Each path below is one point turned by a fixed rotation once a step. After each direction that follows a path, write how fast that rotation turns it, in deg/step (0 if it stays still).
Each turn is a multiple of 5 degrees from 10 to 175, or 0.
Each row of a path follows its step; steps can be skipped.

step 2: [ -1,  -6,   5, -11,  18, -13,   7, -12,  -1,  15,  -4,   4,   1,  -6,   3,
  -5,   1,  -4, -11,   1,  -9,   8,   5, -11,  -8,  18,  -5,  -1, -14,   4,
  -3,  15,   1,  -1,   9, -11,  -4,   3,  -6,  -8,  -6,   3,  -2, -10,   8,
   2,   4,  -7,  -4,  -3,  -7,   0, -12,   2]
step 4: [-10,   7, -14,  17,  -7,   2,   1,  10,  -6,  -7,   2,   5,  -2,  10,   6,
  -4,   5,  -1,  -7,   5,   5,   3,  17,   8,   4,  12,  15,  -4,   9,   5,
   0,   6,   0,  -1,  -2,  -1,   9,  -3,   7,  -6,  -8,   4, -13,  -8,  -7,
  -2,   1,  19,   4,  -9,  -3,   4,  13,   4]
step 5: [  4,   2,  -2,  -2,   5,  12,  16,   1,   6,   7,  -6, -10,  13,  -3, -12,
   3,   3, -12,  -2,  -3,  -5,  -3,  -9,   0,   0,  14,  -8,  -7,  -6,  -4,
   3,  -6,  11,   3,   8,  -6,   0,  -1,   8,  10,  11,   8,  -1,  -2,  -2,
  21, -10,  -3,   3,   4, -17,  -1,  -9,   3]
step 7: [  7,  19,  -5,  -5,  -4,   0, -10,   5, -25,  -6,   7,  -4,  -7,   2,  -1,
   4,   0,  10,   5,   5,   7,   0,  -3,   0,   5,  10,  13,   2,  -3,   7,
  -8,   7, -12,   1,  24,   9,   7,   8,   6,  -2,  -1,  -7,   2,   0,   9,
   2,   7,   0,  -7,  -6,  -5,  -2,  -5,   3]
step 9: [ 10,  -8, -11,  -7,   4,  -3,  -5,   1,   2,  -2,  13,  14,   6,   5,   0,
  -7,   1,   6,   3,  -9, -15,  -5,   3,   4,   1,  -1,   3,  -5,   0,  -5,
   4, -11,   5,   3, -16,  14,   9,   4,  -1,   3,   7,  13,   0,  -5,  -2,
 -15,  -3,  -4, -10,   6,  18,   2,  12,  10]
step 16: [  3, -11,   8,   3,   7,  -4,  -1,  -9,   2,   4,  -5,  -2, -18,  -1,   0,
  15,  -4,   0,   0,  -2,   1,  -4,   4,   2, -10,  -6,   6,  17,  -7,  -7,
   6,   1, -10,   0,  -3,   1,   0, -12,  10,  -5,  -7,  -4,   8,   1, -12,
  -9,  -7,  20,  18,  -4, -10,  -3,   0,   0]
step 21: [  2,   0,   6,  14,   5,   0,   4,   5,   1,   2,   3,   9,  -3,  -5,  -3,
   7,   3,   2,  -6,  -5, -10, -11,   5,  20,   2,  -6,  11,   2,   3,   3,
  20,   2,   7,   2,   8,  -3,  -8,   7,  -1,  -4,  -6,   9,  -9,  -7,   2,
  -2,   8, -15,  -1,   7, -12,   2, -18,  14]
step 29: [  0,  -6,   4,   4,  -6,   0,   2,   1,   3,   1,   0,  11, -11,  -2,  10,
  13,  10,   5, -13,   8,   0,  -4,  13,  -2,   2, -21,   4,   3,  -4,   0,
 -10,  17,  -3,  -4,   6,  11,   3,   4,   5, -15, -12,  14,  -7,  -5, -10,
  -4,  -6,   0,   1,  -9,  -6,  10,   0,  -1]
step 36: [  7,   7,   5,  -5,  12,  10, -16,   0,  12,   3,   8,  -6,   1,  18,   6,
   4,  -6,   4,   2,  13, -12,  -4, -11,  -6,  -1,  -1, -19,  -6,   7, -13,
   3,  -2,  -5,  -9,  -3,  -4,  10,   4, -12,  11,   8,   2,   6,   0,   0,
   6,  -4,   7,  -3,  -1,  -7,  -4,  -7,   1]
Speeds:
[ 2, -2,  3,  0, -3,  2, -5,  0,  1,  2,  1, -3,  3, -2,  2, -1, -2, -2,
 -1, -3,  7,  2, -2,  0, -1,  0, -2, -3,  1, -4,  0,  0, -2,  0, -1, -1,
  0,  0,  0,  4, -4,  4, -2, -3,  1, -3,  0,  0,  0,  0,  4, -2, -1,  2] : 130
[ 2, -3, -1, -2,  1,  0,  3, -3,  0, -4,  0,  4, -3, -4,  1, -4,  1,  1,
 -1,  2,  3,  1, -1,  1,  0, -1,  0, -2,  2,  3,  4, -1,  0,  2, -3,  3,
  3,  4,  3, -1, -2,  0, -1,  0,  0,  1,  3,  3, -1, -2,  0, -2,  3,  0] : 140
[ 0, -2,  1, -1,  5,  1,  0, -4,  1, -3,  1,  1,  2,  3, -1,  3, -2, -2,
 -2, -3,  0,  1, -2, -1, -2, -2, -2,  3,  0,  0,  3,  2, -1, -1,  1, -5,
  3, -3,  3,  1,  3,  0, -3,  4,  3,  3,  2,  1,  0,  2,  3, -1,  2, -2] : 130
[-2, -3, -2, -1,  0,  1, -1,  3, -4,  3, -2, -1,  0,  1,  1,  1, -1,  2,
  2, -3,  0, -1, -2, -1, -2,  1, -3,  3,  3,  0,  0,  0, -3,  0, -3,  2,
  0, -1, -1,  1,  4,  2,  0,  0, -2,  3,  4, -3,  3, -5, -2, -4,  2,  4] : 175
[ 0,  2,  0,  1, -6,  0,  1,  0,  1, -5, -2, -3, -1, -1,  0,  0,  1,  2,
  3, -2,  3,  5, -1,  1, -2,  0,  2, -2,  0,  2,  3,  3, -1,  1,  1,  1,
 -4,  0,  0,  1,  3, -2,  2, -1,  3,  5,  0, -4, -1,  3,  0,  2,  0,  0] : 55
[ 1,  0,  1, -1,  1, -1, -3,  1, -2, -1, -3,  0,  1, -5,  4,  2, -1, -3,
  2,  4, -1,  2,  1,  0, -2,  2,  0,  4, -3, -2,  3,  1,  5,  2,  0,  0,
 -1,  0,  2,  2,  1,  2,  1,  0, -3,  1,  5,  3,  0,  3, -3,  0, -2, -2] : 130
[ 3,  3,  0,  3,  3, -1, -5, -1,  1,  0,  3,  1,  2,  0,  0,  0,  0, -1,
 -1, -1, -1,  2, -3, -1,  2,  3, -3, -1, -1,  2,  4,  0,  2, -1, -3,  2,
 -5,  1,  0, -4,  0,  0, -3, -2,  0,  3, -2, -4,  2, -2, -2, -2,  0, -4] : 115

step 0: [ -2,   0,  -9,   3,  -7,  20,  -1,   9,  -1,   2,  -5,  -5,  -1,   7,   0,
 -11,   7,   9,   4, -17,   6,   4,  -8,  -2, -16,   8, -10, -12,  13, -10,
   2,  -8,   7,  -4,  -2,  -9,  -1,   4,  -5, -13,   8,   9,   4,   6,  -4,
   4,   1,  -9, -14,  -2,  -3,  10,  -1,  -7]
step 11: [ -5,   7,  -9,  -2,   5,  -7,   7,   0,   5, -14,  -5,  -9,   5, -14,  -5,
   9,  -2,  12,   2,   2, -10,   8,   6,   1, -15,  13,  -7,   3,   6,   2,
  10,   2,  11, -11,  -6, -10,   1,  -2,  10,   4,  -3, -12,   0,   5, -22,
  -4,   5,   7,   6,  -5,   3,  -9,   3,  -5]
step 14: [ 10,  -3,  12,  -6,   4,   2,  -2,   0,   4,  19,  -7,   4,   2,  12,   4,
   4,  -1,  -2,   1, -13, -21,   3,  -1,  -3, -12,  -1,  -2,  -4,   0,   4,
   8,   3,   0,  -5,   7,   4,   5,   4,  -4,   4,  11,  -3,   5, -17,   5,
  -7,  16, -12,   6,  11,  -6,  12,  -9,   0]
step 27: [ -3,   5,  10,   1,  11,  -3,   0,  -8,  -7,  -3,  -6,   2,  -9, -10,   5,
 -15,  -3,  -1,  13,   2,  -5,  -2,  13,  -1, -11,   1,  10,   3,  -8,  -9,
  -5,   6,   2,   2,   0,   7,  11, -17,  10,  -2,  11,  -3,  12,  -2, -16,
  -5,   9,  -7,  -9,  12,  15,  -1,  -7,  -1]
step 33: [-12,   2,  -1,  -1,  15,  10,   2, -12,   7,   3,  10,   5,  -4,   5,  -1,
   2,  -5,   1,  -4,  -3,   5,  -8,  -5,  -3,  16,   5,   4,  -3,  -8,  -8,
  -2,   4,  14,   7,  -7,  10, -20,  11,   8,   5,  -1,  -9,   2,  -5,  19,
  -3,  15,  -8,  -9,   1,   0,   2,   0,  -3]
step 34: [  2,   5,   4,   2, -13,   2,   4,   0, -11,  -6,   6,   0,  -2, -13,  -6,
   1,  -5,  -5,  -5, -15,   8, -14,  -1,  -3,  -3,  -8,  -5,  18,   0,   6,
   0,   0,  -3,  -1,   6,  -1,  10,  -6,   2,  10, -10,   2, -10,   2, -12,
  -8,  -2, -23,  -3,   6, -10, -10,   1, -12]
step 36: [-10,  -8,  -3,  -7,  -2,   1,  10,   2,   0,  -9, -11,  -7,  11,   1,   0,
 -11,  -1,  -5, -13,  -8,  -1,   1,  -5,  10,   0,   4, -23,   7,  -1,   6,
  -4,   2,   7,   0,  -4,  -9,   2,  -3,   1,   0, -19,   8,  11,  15, -11,
 -16,   0,   8,  -3,  -5,  -1,  -8,  -1,  -8]
step 37: [  7,  -7,   0,   4, -10,  -3,  -3,   1,   7,  12,   9,   4,  -2,  -2,   6,
  -3,  -5,   3,   6,   3, -10,   3,  -1,   1,   7, -16,  -5, -11,  -1,   3,
  -4,  -6, -17,  -9,   6, -11, -10,   5, -20,  -4, -10,  -2,  -4,  -5,   5,
  16, -11,   9, -10,   0, -12,   5,  -4,  -1]
step 41: [ 10,   5,   9,   3,  -1,  -8,   2,  12, -12, -12,  -5,   7,   2, -13,  -4,
   6,   2,   6,  -3,  14,  -3,  -1,  11,   5, -18,   6,  -5,   2,   3,   4,
   6,  -9,  22,   2,   9,  -1,   7,  -4,  -9,   6,   3,   6,   4,   1,  -9,
 -10,  -5,   6,   0, -14,   1,  10,   3,   0]
Speeds:
[ 0,  0,  4,  1,  1, -3, -4, -1,  1,  1,  1, -2,  0, -3, -2,  1,  1,  3,
 -1,  3, -3,  5, -1, -1,  1,  0, -5, -3, -1,  0,  1,  0,  0, -1,  0,  3,
  3,  2, -2, -1, -2, -1, -1,  2, -2, -1, -3,  2, -4,  4,  4, -2,  1, -2] : 25
[-2,  2,  1, -4,  1,  2, -3,  0,  1,  1,  1, -1,  0,  3, -2, -1,  2, -2,
  0,  3, -1, -2, -3,  1,  1,  1,  0, -1,  0,  0, -1, -1, -2, -1, -1, -1,
  0, -3,  2,  6,  2, -2,  5,  2,  6, -4, -5, -2,  0, -2,  0, -1,  2, -1] : 155
[ 0,  0,  2, -2, -5, -2,  6,  0,  1,  2, -2, -1, -2,  1, -1, -1,  3, -3,
  0, -3,  0,  5,  4, -3, -1,  1, -1, -1, -2, -3,  2,  1,  1, -1,  0, -3,
 -3, -1, -1, -2, -1,  0, -1,  4,  2, -1, -3,  1,  0, -3,  0,  1,  3,  2] : 60
[ 2, -1,  1, -4, -1,  1, -5,  0,  1, -4,  2, -3,  0,  0, -1,  0, -3,  1,
  1,  1,  0, -3,  3, -6, -1,  0, -1,  2,  1, -1, -2,  6,  0, -1,  1, -2,
 -3, -1,  0,  1,  1,  1, -2,  0, -1, -4,  2,  3, -4, -1,  1, -1,  0,  1] : 45
[-1, -2,  0,  3,  1,  2,  1, -3, -2, -4,  2,  0,  0,  1, -5, -3,  0,  1,
  0,  2, -7, -1,  0,  0, -3,  0,  2, -2, -3,  0,  2, -1, -3, -3,  1, -2,
  3,  0, -1, -3,  1, -1, -3,  1,  1, -1,  1, -1,  0, -2, -5, -1,  2,  0] : 155
[-1, -2,  1, -1,  1,  1,  2, -2,  0,  2, -2, -1, -2,  1, -1, -5, -1,  2,
 -1,  3,  1, -1,  0,  4,  3,  1, -2, -5,  1, -4, -3,  4,  3,  1,  0, -2,
  0,  2,  4, -1,  0,  4,  1,  1, -3, -1,  4, -3, -2, -2,  2,  2,  1,  1] : 120
